Each path below is one point turned by a fixed rotation once a step. After each direction that follows a path, write how fast that rotation turns it, in degrees a step (0 if it stays still).
Each turn is a multiple of 5 degrees from 10 to 175, or 0.
Each row of a path follows its step; steps can be skipped.
Rotation 1:
step 0: [ -0.6  -1.2   8.8   8.0 -14.1  17.0  13.7  -2.8  11.9  17.2  -2.8 -31.5
 -14.1   9.0   0.4 -16.2   6.8   3.8   2.2  19.4   8.9  11.8  19.1 -21.1
 -16.4 -11.1 -21.6   3.4 -14.0  42.3  16.8]
step 1: [ 16.0   2.5  12.7 -34.1 -25.6  27.7  -1.4  -5.4   5.3   3.8  -5.2  -4.4
  -5.3   4.6 -36.6   7.9  25.4   3.2  -0.1  -6.6  -2.7  -1.6  -1.0  -6.8
 -17.0 -29.3   9.9  -6.8 -12.9 -25.3   5.5]
step 2: [-22.5   2.9   0.9 -11.4  10.2   7.0 -11.2 -23.8 -10.4   2.0   7.8  -2.5
   9.8  17.7  -6.7  -4.6 -36.1  25.6  -9.2  -8.4   6.2 -26.9  -3.6  13.8
  18.5 -33.7   9.5 -13.3 -18.7  -4.5   0.5]
step 3: [-13.1  12.7 -11.0 -13.3  -3.2   0.3  -3.3  24.2  22.2  -3.1  -7.9 -22.2
  20.5  30.9   3.6 -14.6 -16.7   3.1  17.9  -2.4 -11.4   8.7   1.8  34.0
  -8.6  12.9  22.8   1.2   1.4  28.0  -1.0]
step 4: [ 33.6  19.1  15.6  -1.9  -7.7  -3.6 -10.5  18.8  18.4 -27.8   9.2  11.0
  18.6  -5.1  -0.4   6.0 -14.6 -39.5  10.4 -10.0  -4.1  -8.9 -11.9  -1.1
  -4.7   4.6   6.0  -8.5 -17.0 -10.4 -25.3]
step 5: [  5.4   5.6  22.6  24.3  22.1  -5.4  -8.9   7.5  -2.0 -18.3 -17.0  -5.0
  -2.2 -27.9  -3.1   2.7 -16.3  -0.7 -13.2  11.7  34.2  -4.3  21.5  11.6
  24.3   3.0 -17.1  -3.8 -22.9  19.1   4.3]
step 6: [ 13.8   8.1   7.5   8.7   1.5   8.6  -4.1   1.7   2.4 -13.3 -18.5 -33.9
  -1.8 -10.3 -10.4 -25.1  38.2   1.7  18.1  38.7   2.3   7.6   6.9  -0.9
  -1.4  -9.7   5.5   0.2  26.4  11.7   3.7]
step 7: [ 24.1  13.1  13.4  10.2  -8.4  28.6   9.4 -32.9 -19.9  -6.4  21.9   5.4
   2.4  -4.8 -39.2 -17.7   2.7   1.1  -5.5 -15.8 -13.9  -9.2 -13.4  -3.0
  -6.1 -15.4 -14.1   9.3  10.6  -3.8  -9.4]
step 8: [ -6.5   9.7 -13.9 -10.1  14.9  -0.5   6.5 -12.0 -16.4   5.2 -15.4  12.1
  -6.0 -10.8 -20.9  24.0 -21.1  41.1  -0.5  -1.5 -21.2 -10.9  16.6  24.2
  -8.1 -13.5   7.0  11.7  -4.9  25.8   1.3]
step 9: [ 18.6   4.7 -18.1 -15.0  -4.1 -26.5 -17.5   0.2   9.5  -1.9  -6.7 -28.6
  18.6  21.0  14.9  12.4 -14.6   4.2  23.2   3.7 -16.0 -20.9 -12.3  -0.2
 -32.0  -6.1  -6.6   6.1  21.4   4.4   8.4]
Speeds:
[  6.8  -2.1   1.8  -1.1  -1.5  -7.9   9.6   1.4   3.5  -2.1   5.1 -10.0
   3.2   8.9   3.0   5.1  14.2   3.5   0.2   6.5  -5.2  -1.3   7.3   6.2
  -2.0   5.2   7.7   1.7  -1.9   2.5   5.7] : 130
[ -0.1  -4.4  -0.5   6.1  -4.1   6.8  -1.0   0.0  -7.5  -7.0   1.8  -5.7
 -11.4  -7.2  -2.8  -4.3   1.0 -11.4  -4.0   5.7  -2.5  -1.8  10.7  -7.3
   3.2  -0.2   4.6  10.4   1.0   0.9   4.7] : 55
[  0.4   3.7  -4.9   2.1  -0.2   6.2  -6.9  -5.8   8.7   2.9  -1.6  -9.9
   1.2   8.3   3.3  -0.6  -0.3   0.9   1.1   1.0   6.4   7.9   6.6  -6.3
  -7.5   5.2   1.1   5.4   9.9   0.0 -12.8] : 120
[  4.8   3.5  -2.9   6.2  -0.6  -6.1  -1.5   1.0   2.9  -5.7  -8.2   0.9
  -3.1   3.6   8.4  -0.1  -5.4   1.0  -9.6 -12.3 -15.4   4.4  -3.6  -1.2
   0.4  -3.8   6.7   4.7  -0.9   6.2  -2.0] : 70
[ -6.5   4.6   7.0 -10.2  11.2  -6.0  -4.3 -12.1   0.9  -2.2  -4.1  -3.0
  -7.1  -3.5  -2.9   6.7   5.3  -3.6  -1.0  -3.6   2.2  -3.4  -4.5  -1.8
  -2.2   6.3   3.6   7.6  -9.1   0.6  -2.5] : 110
[-5.5  9.9  0.8  2.4  7.7 11.7  5.6 -1.9 -8.9 -0.5  2.6 -1.1 -3.2 10.3
 -2.1 -1.5  4.5  4.5  0.3 -1.8 -0.9  3.9 -6.5  6.2  7.2 -6.7  7.2  4.1
  5.7 -8.6  2.0] : 70
[  1.4  -0.4   3.1   1.3  12.9  -5.8  -6.0  -1.9   7.7  11.8  -2.5  -5.4
  -0.4  -4.5   2.8  -7.4  -6.1  -0.8  -2.2   2.9  -5.2  -4.2   7.2   4.1
   1.5  -3.4   2.2  -1.9   6.4 -10.4   9.3] : 110
